cols: Q N Z S
[126 167 130 128] = tilo
[172 129 168 170] = Tiva
[126 173 173 173] = gaz
col: [170 173] | S
where: [168] | Tiva, 2
col: [168 173] | Z
where: [129] | Tiva, 1
count gaz: [173] | 3

cols: F G J E L T U R M
[140 112 134 131 130 137 124 124  79] : gaz
[135 122 130 129 128 131 133 130 164] : tilo
[135 127 140 133 128 137 128 132 137] : rizu
[124 128 130 129 136 135 127 131 150] : bak
[135 125 131 119 133 118 132 142 117] : tosul
[128 123 125 123 123 128 123 111 128] : gobak
[131 131 125 125 125 129 131 131 125] : rafe
col: [133 128 127 132] | U
count rafe: [131] | 4
col: [128 125 123] | G
count gobak: [128] | 3
col: [128 136 133 123 125] | L
count rizu: [137] | 2

cols: B D W X
[131 126 129 128] : nimi
[112 130 123 130] : tilo
[119 128 134 135] : gaz
[171 122 141 121] : tosul
[127 130 127 128] : Niva
where: [129] | nimi, 2
where: [126] | nimi, 1

cols: A H K C Y P V
[157 133 129 100 132 108 111]  govo
[109 127  92 141 129 144 114]  gobak
[122 134 133 138 116 130 155]  rizu
[141 138 106  75 122 128 146]  tilo
[108 145 107 120 115 125 145]  gaz
[138 117 140 133 138 131 117]  zogit
[122 134 133 138 134 110 155]  Niva
[ 99  99 138 138 138  99 138]  tosul
[109 138 117 123 115 128 138]  bak
col: [138 138 123] | C
col: [106 107 140] | K
where: [127] | gobak, 1
col: [116 122 115 138 134 138] | Y
where: [157] | govo, 0
count tosul: [99] | 3
where: [140] | zogit, 2

cols: dalip tis mivam Bafo dev Nibi nes Bor zek
[130 109 120  95 127 121 146 126 170] -> bak
[130 108 116  95 123 122 146 118 173] -> nimi
[130 108 145  95 127 122 145 128 173] -> tosul
[121 108 119  95 129 121 142 129 171] -> rafe
where: [142] | rafe, 6
col: [173 173] | zek
col: [108 108 108] | tis
col: [146 146] | nes
where: [119] | rafe, 2
where: [109] | bak, 1
count rafe: [121] | 2

cols: zozup Fab dekib zavu lub kop
[ 97 151 151  97  97 151] : rizu
[126 153 145 134 160 151] : rafe
[ 81 111 145  98 122 126] : gaz
[143 139 143 135 145 146] : nimi
count rizu: [97] | 3
count rizu: [151] | 3
col: [ 97 126  81] | zozup
col: [151 153 111] | Fab
col: [145 143] | dekib
count gaz: [125] | 0

cols: rokup Ranul Goriz tavaf lif nim
[150 151 150 162 150 162] -> tilo
[149 163 164 149 164 149] -> tosul
[150 172 170 150 162 152] -> bak
where: [151] | tilo, 1
count tilo: [150] | 3
count tilo: [151] | 1
count tilo: [162] | 2
count tosul: [164] | 2
which: [149 163 164 149 164 149] | tosul
count tilo: [152] | 0

cols: Seno lega Maz Vufu lavi bub
[160 160 117 149 129 145] = gobak
[162 116 115  90  82  89] = nimi
[160 106 117  98 116 120] = tosul
[162 116 115  90  82 179] = tilo
[117 153 143  95  89 125] = bak
count gobak: [160] | 2
col: [145  89] | bub
col: [129  82 116  82] | lavi

cols: bage zikit lon bigen Peku sedet
[148 180 155 151 124  94] : rafe
[126 142 137 134  75  89] : tosul
[184 115 184 184 139 184] : Niva
[113 115 143 143 166 166] : govo
[169 150 176  93 124 116] : gaz
count govo: [115] | 1
count govo: [143] | 2
col: [151 134 184] | bigen
count Niva: [183] | 0
where: [116] | gaz, 5

cols: Topa tuga bavo Redu vanaf Peg gop zuk dalem
[ 68 165  68 107 152 119 133 167 101] : rizu
[154 126 131 124 128 100 145 125 128] : zogit
[ 86 167  78 129 141 114 131 171  91] : nimi
[ 88  88  88  88  88 100  99  74 100] : Niva
[155 144 118  97 137  78 152 118 101] : gobak
[ 97 126 136 136 129 136 126  89 126] : tilo
[138 138 147 138 147 147 110 147 138] : bak
[134 136  98  98  98 149 149 109  98] : govo
[123 106 122  93 123 125  89 106 152] : tosul
col: [128 141] | vanaf
count tilo: [126] | 3
count Niva: [88] | 5
count rizu: [165] | 1
count bak: [138] | 4
count Niva: [100] | 2
count govo: [98] | 4

cols: lata suf Tuv gupo
[154 135 102 177] -> gaz
[157 186 100 153] -> nimi
[172 101  87 128] -> rafe
[ 79 186 100 153] -> Niva
where: [101] | rafe, 1
where: [172] | rafe, 0
col: [153 128 153] | gupo
where: [79] | Niva, 0

cols: zoke nodiv demig vid Subub vuku vab Tagu goved dib
[127 129 113  89 137 141 159 147 116 114] : rafe
[127 129 113 113 137 141 113 113 136 148] : gobak
[144 107 126 122 118 121 115 130 137 125] : tosul
where: [118] | tosul, 4
where: [122] | tosul, 3
count gobak: [113] | 4
col: [113 126] | demig
col: [147 113] | Tagu
where: [115] | tosul, 6

cols: teb seku faz Koso Dezu
[145 107 126 149 144]  nimi
[176 184 110 143 156]  rafe
[135  93 125 145  94]  gobak
[176 184 139 145 146]  Tiva
col: [ 93 184] | seku
col: [110 125 139] | faz
col: [184  93] | seku
where: [126] | nimi, 2

cols: denok mun kebun gudak Zeto zivem zaka Ris Lorub Nede
[129 129 129 129 128 126 105 159 128 133] : zogit
[127 143 129 127 128 136 144 120 128 129] : rafe
[129 129 129 144 128 129 144 144 144 129] : tosul
[134 114 123 129 128 125 154 155 128 126] : tilo
[130 150 138 132 128 136 121 141 130 140] : nimi
[133 127 128 128 128 129 132 109 128 129] : govo
[140 103 121 129 128 108 118 129 129 114] : bak
[127 154 130 130 128 139 117 132 129 133] : gobak
[124 143 129 127 128 136 144 120 128 129] : rizu
[139 150 112 127 128 112  92 128 128 119] : Tiva
count nimi: [121] | 1
col: [143 129 114 150 127 103 154 143 150] | mun
count tosul: [129] | 5
col: [129 134 130 133 140 127 124 139] | denok
where: [159] | zogit, 7
which: [134 114 123 129 128 125 154 155 128 126] | tilo
col: [120 128] | Ris

cols: Kog Vimi dige Magub limuf
[134 132 128  78 127] : zogit
[124 169 127 129 127] : tosul
[159 133 128 129 127] : Niva
[164 134 128 111 127] : Tiva
where: [132] | zogit, 1
count tosul: [127] | 2
where: [164] | Tiva, 0

cols: Petop vamu gibuv puni
[148 171 132 151] : nimi
[142 158 131 134] : govo
[141 133 131 142] : gaz
[142 158 131 144] : gobak
where: [132] | nimi, 2
where: [151] | nimi, 3
where: [171] | nimi, 1
which: [141 133 131 142] | gaz

cols: Roze kegan Zubuv Zapus
[110 164 164 111] -> nimi
[ 98  80 157 125] -> zogit
[129 103 173 120] -> tosul
[117  92 128 128] -> tilo
[121  99 174 110] -> rizu
[121  84 174 110] -> rafe
[128  96 129 128] -> govo
[128  80 157 128] -> Niva
[125 103 128 110] -> gobak
[128 104 175 111] -> gaz
col: [ 98 129 117 121] | Roze
col: [128 175] | Zubuv
col: [120 128 110 110 128 128 110 111] | Zapus
count tilo: [128] | 2
col: [ 98 129 117 121 121 128 128 125] | Roze
where: [173] | tosul, 2
count nimi: [165] | 0

cols: gos sukuf Norut dul seta puzos Pekid soz tumad gumu
[126 125 139 126 116 122 126 138 123 126] : Tiva
[ 90 106  91  99 129 120 157 133 121 117] : gobak
[130 174 157 101 146 152 128 132 142  89] : tosul
[134 158 126 134 171 126 118 125 129 103] : govo
[125 117 125 128 107 109 109 131 125 114] : rizu
[132 135 135 129 141 152 128 101 146 135] : tilo
count rizu: [125] | 3
where: [174] | tosul, 1
count tilo: [135] | 3
col: [152 126] | puzos

cols: kat Zez siven zavas nez biv
[122 147 130 159 141  94]  Tiva
[101 168  88  84 160  99]  gobak
[135 161 135 103 122 135]  govo
[178  83 166 128 107 129]  rizu
[ 89 121  91  92 146 151]  tilo
[121 147 118 131 120 121]  Niva
count govo: [135] | 3
col: [135 129] | biv
col: [159  84 103 128  92] | zavas
where: [84] | gobak, 3
where: [120] | Niva, 4

cols: rusi Nimus vuvip sem
[161 161 145 150] : gaz
[118 157 162 153] : gobak
[116 104 113  96] : Niva
[95 95 95 98] : rafe
[156 162 110 102] : nimi
[151 163 163 151] : Tiva
where: [104] | Niva, 1
count Tiva: [163] | 2
count gaz: [161] | 2
count rafe: [95] | 3

cols: nuros Fiku zafi bezik gemek Pek
[101 138 161 100 140 129] = bak
[121 162 162 121 111 162] = rafe
[138 121 121 151 121 151] = Tiva
[167 120 147 171 104 113] = gaz
[116  95 112 145 116  99] = nimi
col: [138 167 116] | nuros
count Tiva: [121] | 3
where: [120] | gaz, 1
count rafe: [162] | 3
count nimi: [112] | 1
where: [129] | bak, 5
count gaz: [113] | 1

cols: Vinu nusum Demus Fas zal Bukeb bep
[126 128  81  97 132 107 112] : Tiva
[122 139 131 131 131 131 127] : bak
[114 115  81 104 104 113 123] : govo
where: [113] | govo, 5
col: [ 81 131] | Demus
count bak: [131] | 4
where: [128] | Tiva, 1

cols: linu gepa Namad vefem lamo vena zor Gel rik nefu
[140 119 103 139 156 143 117 130 127 154] : Tiva
[140 154 139 139 154 139 139 143 154 154] : govo
[133 141 141 119 123 114 131 131 131 112] : gobak
[153 114 122 105 164 150  71 159 138 107] : tosul
[140 119 103 139 156 143 164 143 127 154] : rafe
[133 141 149 119 123 114 120 124 129 149] : gaz
[134 155 151 126 105 105 146 116 112 108] : Niva
col: [140 140] | linu
count gobak: [131] | 3
col: [140 140 133 153 140 133] | linu
count govo: [140] | 1
where: [151] | Niva, 2

cols: dekar zasif Gar mugam Futiz fep tize pok Lat
[138 153 117 112 130 115 135 158 135] -> zogit
[ 80 113 120 106 142 109 132 106  84] -> nimi
[ 90 137 128 106 119 120 121 141 110] -> tilo
where: [90] | tilo, 0
where: [113] | nimi, 1

cols: tuse Reton supi bofim buzor saf fezoz mogir bes
[138 126 135 135 129 100 145 120 134]  rizu
[167 124 119 123 129 148 153 104 130]  tilo
[120 128 123 143 143 131 130 119 134]  gaz
[ 98 124 122 132 126 136 145 109 133]  Niva
[141 130 112 126 124 173 128 143 123]  nimi
[135 120 120 134 131 102 135 101 135]  Tiva
count Tiva: [120] | 2
count gaz: [134] | 1
which: [138 126 135 135 129 100 145 120 134] | rizu
col: [153 130 145] | fezoz

cols: tazub nuku Ren gogir
[110 128  98 171] : rafe
[119 144  84 135] : bak
[143 126  76 114] : Tiva
[118 136 118 118] : gaz
count gaz: [118] | 3
col: [126 136] | nuku
col: [98 84] | Ren

cols: nuf Rakup keru bodud kan lek duruv
[139 116 135  84 131 116 135] : Niva
[122 110 134 154 115 150 117] : zogit
[139 116 135  84 134 102 130] : govo
col: [115 134] | kan
col: [110 116] | Rakup
where: [122] | zogit, 0
where: [130] | govo, 6
col: [139 122] | nuf

cols: Misas Gutud seva Puruk nem Bazif
[124 106 140 124 115 146] : rafe
[ 98 117 132 122 131 131] : gaz
[ 73 108 147 138 116 141] : zogit
[150 148 134 120 142 112] : gobak
col: [ 73 150] | Misas
col: [147 134] | seva
count rafe: [116] | 0

cols: Gon sop kanuz lepep Zok gipi
[ 78  78 128  78 121 118] -> Tiva
[118 112  77 113 112 160] -> bak
[118 112 128 113 112 154] -> nimi
which: [118 112  77 113 112 160] | bak
count Tiva: [78] | 3

